Input:
[[107 134 155 106 158  42  41 115]
 [114 181  63 119  58 210 104 138]
 [114 172  94  16 100 144 132 139]
 [113 162  91  18  97 147 138 136]
 [106 135 124 173 121  80  36 113]]
Output: 124

Input:
[[7 4 5 5 4 2 7]
 [7 5 5 4 6 6 3]
 [6 4 4 4 4 2 7]
 [2 5 5 7 2 3 4]
 [5 2 4 6 4 2 2]
 [3 3 5 4 0 4 6]
 [3 4 2 2 4 2 2]
 [5 6 4 3 3 6 2]]
Output: 4

Input:
[[5828 5918 2484 5818 5726 5928]
 [5708 5772 6905 5845 5733 4086]
 [5613 5915 6123 5823 5771 7681]
 [5859 6056 4791 5748 5714 7686]
 [5397 5822 5321 5821 5640 7657]
 [5746 5815 7956 5822 5678 4703]
 [5796 5772 2585 5895 5949 5534]
 [6054 6003 3236 5772 5710 5473]
 [5826 5873 4739 5744 5626 4372]
 [6006 5843 4996 5804 5853 4242]
 [5917 6001 8864 5756 5606 5209]]
Output: 8864

Input:
[[37 21 29 88 24 30 53 56 85 34]
 [77 58 65 58 21 27 17 17 71 18]
 [74 78 77 26 62 62 36 34 32 59]
 [19 22 18 73 39 37 66 71 69 45]
 [50 58 57 37 82 79 64 59 28 79]
 [33 46 41 46 70 70 77 76 39 73]
 [32 46 41 45 71 70 79 76 39 74]
 [32 46 40 46 71 69 79 76 39 75]
 [77 59 66 58 21 26 16 17 71 17]]
Output: 66

Input:
[[ 509  331  439  299 -863  353  227]
 [ 126  462  189  584 -863  626  464]
 [ 524  207  556  595 -863  509  318]
 [ 358  533  522  530 -863  646   69]
 [ 408  381  420  357 -863  260  184]
 [ 710  831  590  150 -863  331  479]]
Output: 590
---
array([ 0.17,  0.03, -0.14, -0.01,  0.14]) -> -0.14

array([[-0.08,  0.19,  0.04, -0.02, -0.05,  0.03],
       [-0.02, -0.14, -0.06,  0.08, -0.11,  0.08],
       [-0.02,  0.00,  0.01,  0.14, -0.18,  0.16]]) -> 0.14

array([[  8.06, -17.42,   8.79,   9.11,  -1.14,  19.73, -14.47],
       [ 15.16,  15.56,   9.15,  20.74, -18.99, -14.75,  -3.85],
       [ 14.74,  20.14,   9.40,  -6.39,  18.15,  -4.10,  15.78]]) -> 18.15

array([[-0.048,  0.118,  0.085,  0.077],
       [-0.020, -0.069, -0.168,  0.079],
       [ 0.092, -0.075,  0.107,  0.050]]) -> -0.075

array([[ -79.551, -144.358,  113.137, -139.606],
       [  39.169,  -55.628,  -98.354, -128.596]]) -> -55.628

array([ 1.82,  1.46,  1.73, -1.55,  1.35, -0.56]) -> -1.55

array([[-0.185,  0.132, -0.100, -0.184],
       [ 0.078, -0.095, -0.082,  0.066]]) -> -0.095
---
[13  5 11 44]
44, 5

[[-18  43  42  26  19 -28  44]
 [ 41 -21 -21  23  30  32  -9]]
44, -28

[ 14 -54   6   2]
14, -54

[[-33  18  16 -17 -20 -27  12]
 [ -6  26  28  39  34 -14  31]]
39, -33

[ 24  38 -45   9 -13]
38, -45

[[ 35  51   3 -46 -12]
 [ 35   7   3  46 -35]]
51, -46

[ 19 -30 -52 -16   0]
19, -52

[[ 19  28 -24   3]
 [ 36 -24 -43  15]
 [ 16 -23   2 -25]]
36, -43

[[ 14  19  23  30]
 [ -1  29 -41   5]]
30, -41

[[-19 -12  46  13  -2]
 [ -2   0  30   5 -16]
 [-13 -18  17   4  -7]]
46, -19
---
[[7 2 1 3 1 2]
 [7 2 1 3 2 2]
 [7 7 6 2 1 2]] ==> 6

[[138 187 123 189]
 [129  38 231   7]
 [ 77 106 103  82]] ==> 103

[[47 54 72 82 92 84]
 [72 90 78 26 86 86]
 [79 60 13 95 67 33]] ==> 13

[[ 593  -41 -417 -790]
 [-218 -458 -225 -259]
 [-212 -421 -230 -262]] ==> -230

[[200 154  68  56  88]
 [170 214 137 166  77]
 [123 122 193 173 156]] ==> 193

[[4155 7480 2426 4733 3421 4715 5203]
 [5075 4508 8631 6101 6687 4319 5880]
 [4777 5135 5171 1794 6397 5935 1609]] ==> 5171

[[ 50 149  94  92  82 130]
 [138  79  90 113 200  56]
 [156 122  54 143 192  22]] ==> 54

[[2182 6150 3446 5514 6720]
 [8469 1108 2930 7618 5135]
 [5703 7751 7611 7333 1726]] ==> 7611

[[7 8 0 2]
 [6 8 3 1]
 [2 8 2 3]] ==> 2

[[ -9  46  42  43]
 [-29 -44  42  42]
 [-29 -16  -3  43]] ==> -3
---
[[ 19  37  29  12  -5]
 [  2 -47 -35 -20  -4]] | 19

[[  4  -2 -11  42  -8]
 [-12  11   0  42   6]
 [ -3   7 -24  36   7]] | -12

[[ 26 -45 -22  -5 -17  -8 -54]
 [ 44 -35 -20  -7  -6  -7   9]
 [ 25 -38 -21   2 -15  -8  49]] | 44

[[ 21  -8  10   8  38   3]
 [  8 -17  -9  12  34  19]
 [  4 -15 -46 -37 -34  13]] | 8

[[27 27 33 50 40 21]
 [17 45 54 28 38 52]] | 27

[[-43  -7 -14 -39  -2]
 [  0 -11   6  19  18]] | -43
---
0,35,-36,-33,-50,-49,25 gives -33

41,50,-43,35,-3,12,-21 gives 12

28,42,-15,17,9 gives 17

-3,-17,-5,12,-3,-2,-1
41,0,41,-45,26,37,-26
-34,1,-25,41,14,-38,40
gives -1

36,6,19,10,30,54,49 gives 30

-12,1,2,-31,43,29,49 gives 2

-2,-23,36,5,44 gives 5

1,8,-8,-8,-10
12,-37,32,50,19
-12,46,-9,-37,-7
gives -7

50,34,5,2,-6 gives 5
---
-8,2,1,4,-31
-6,-4,2,1,-20
-3,-3,0,0,46
out 4

8,12,18,28,-22,4,1
3,-1,-13,-17,12,-2,-4
1,-13,0,10,-13,40,-33
out 4

9,-11,16,-19,-7,16,-24
11,31,-32,-41,24,-23,1
-1,-15,25,-30,-23,23,-7
out 16

-42,3,-2,15,12
20,0,23,12,24
2,-16,-10,28,-11
out 15

-5,7,-5,-13,-12,-25
-7,-9,2,-8,-3,8
-8,39,8,10,11,49
out -12

-11,0,-6,-12,-2
6,-5,43,10,-6
16,-19,31,14,22
out -12
---
[-0.038  0.011 -0.046 -0.111  0.154] Answer: -0.046

[[ 0.0 -1.0  1.7 -0.1 -0.3]
 [ 0.3 -0.5  0.2 -1.3 -0.8]
 [ 0.2 -0.4  0.1 -1.8 -0.7]] Answer: -1.3

[ -45.664   87.543  160.832 -154.517 -108.542  -57.148 -118.696] Answer: -118.696

[[-0.12 -0.03  0.19 -0.03]
 [-0.08  0.18 -0.20  0.04]] Answer: -0.12

[[-0.05  0.05  0.20 -0.03  0.03]
 [ 0.04 -0.15 -0.12  0.12 -0.02]] Answer: -0.12

[-127.810  -78.803  141.610  149.625    3.794  -39.284   76.603] Answer: -78.803

[[-1.9  2.0 -0.1 -1.6  0.7]
 [ 1.1  0.0  0.7  0.3 -0.8]] Answer: -1.6

[ 15.855   6.846  -2.704 -13.787   3.978  16.673] Answer: -2.704

[ 0.070  0.594  1.079  0.689 -1.280 -0.755  0.678] Answer: -0.755
---
-81.3	100.6	29.0	-179.1	-99.2	112.2 value 112.2
135.3	-119.0	30.9	-95.5	-187.6 value -187.6
-103.72	11.98	-139.98	149.64	-54.70 value -54.70
-169.3	82.1	125.1	68.0	-24.5 value -24.5
0.04	0.19	0.03	-0.11	0.14	-0.10 value -0.10
1.38	-1.16	-1.18	-1.31	-0.83 value -0.83
---
Q:
[[ -3  50   2 -10   3  -9]
 [ -1 -34   9   8   7  -1]
 [-39 -13  -7 -16  -4  -1]]
A: 3

Q:
[[ 26  41  -6  48 -22]
 [ 24  -2  30  -1  36]
 [-25   0   8 -10   8]]
A: 48

Q:
[[-38 -19  -4 -39]
 [ 16  27   3  14]
 [ -6 -15   4 -20]]
A: -4

Q:
[[ 53  38 -13  37 -49  -9 -35]
 [  3 -20  -8  -7 -34  50  -9]
 [ 22  -3  32  25 -13  -1  51]]
A: -9

Q:
[[ 16 -33 -12   8  10  -4  20]
 [ 21 -24  -1 -17 -29   1  -3]
 [-14  30  20  -5   6 -46   7]]
A: -4

Q:
[[-18 -40  -5  15  -9  10]
 [-23  -4  27 -25  -8 -29]
 [-19 -26  -6   8  11  30]]
A: -9

Q:
[[ 23  29  -3  23]
 [ 14  -9 -40 -43]
 [  8 -16 -17 -18]]
A: -3

Q:
[[  4  -8   5  -7  -7 -18  11]
 [ 12  25 -15 -17 -17  -5  -9]
 [ -1  -8 -16  -1 -41  21  -3]]
A: -18

Q:
[[ 21   1  45  19   1   4  38]
 [-24   7 -16   5 -13   0 -18]
 [  7   4  22  15   0  -3  21]]
A: 4

Q:
[[ 39  19   5   6  37   4  -4]
 [  7 -21  -3 -15  17 -49   0]
 [  0   0  11 -22  40 -23 -27]]
A: 4
---
170,205,70,183,142
76,44,79,64,102
178,226,44,204,155
result: 79

-39,-57,-236,148,116
242,-607,823,724,545
result: 823

15,-4,-4,42,-44
-43,10,28,-36,10
result: 28

504,53,447,245,889
563,326,340,661,342
907,758,688,375,621
result: 340

4,4,5,3,4
3,7,2,4,2
result: 2

3686,3755,4888,4577,5542
3988,2612,6799,5241,4929
4463,6352,9491,5426,5121
result: 6799

4,3,4,5,3
5,3,7,2,5
2,4,5,5,4
result: 7
---
[ 16  -9  31  20 -40] out 31

[[ 14 -18  -1   7 -43 -18]
 [ 25 -31 -32  -8 -30   4]
 [-35  -6  -6  -4  17   0]] out -1

[-24  27 -30  43  35 -33] out -30

[[ 50 -12  40  38  12  23  20]
 [ 32 -52  35  43 -13  13  52]] out 40

[ 15 -31  23  36 -43  35] out 23

[48 20 33 30] out 33

[-32  19  42  46 -25] out 42
---
Input: [-16  -6  19   2  54 -32  22]
Output: -16
Input: [-22   5  -8  42  -5]
Output: -22
Input: [  5 -43  12 -22]
Output: 5
Input: [ 22   2  43 -41  46  26]
Output: 22
Input: [  1  25  43 -30  22]
Output: 1
Input: [  7 -35   0  -7 -53]
Output: 7
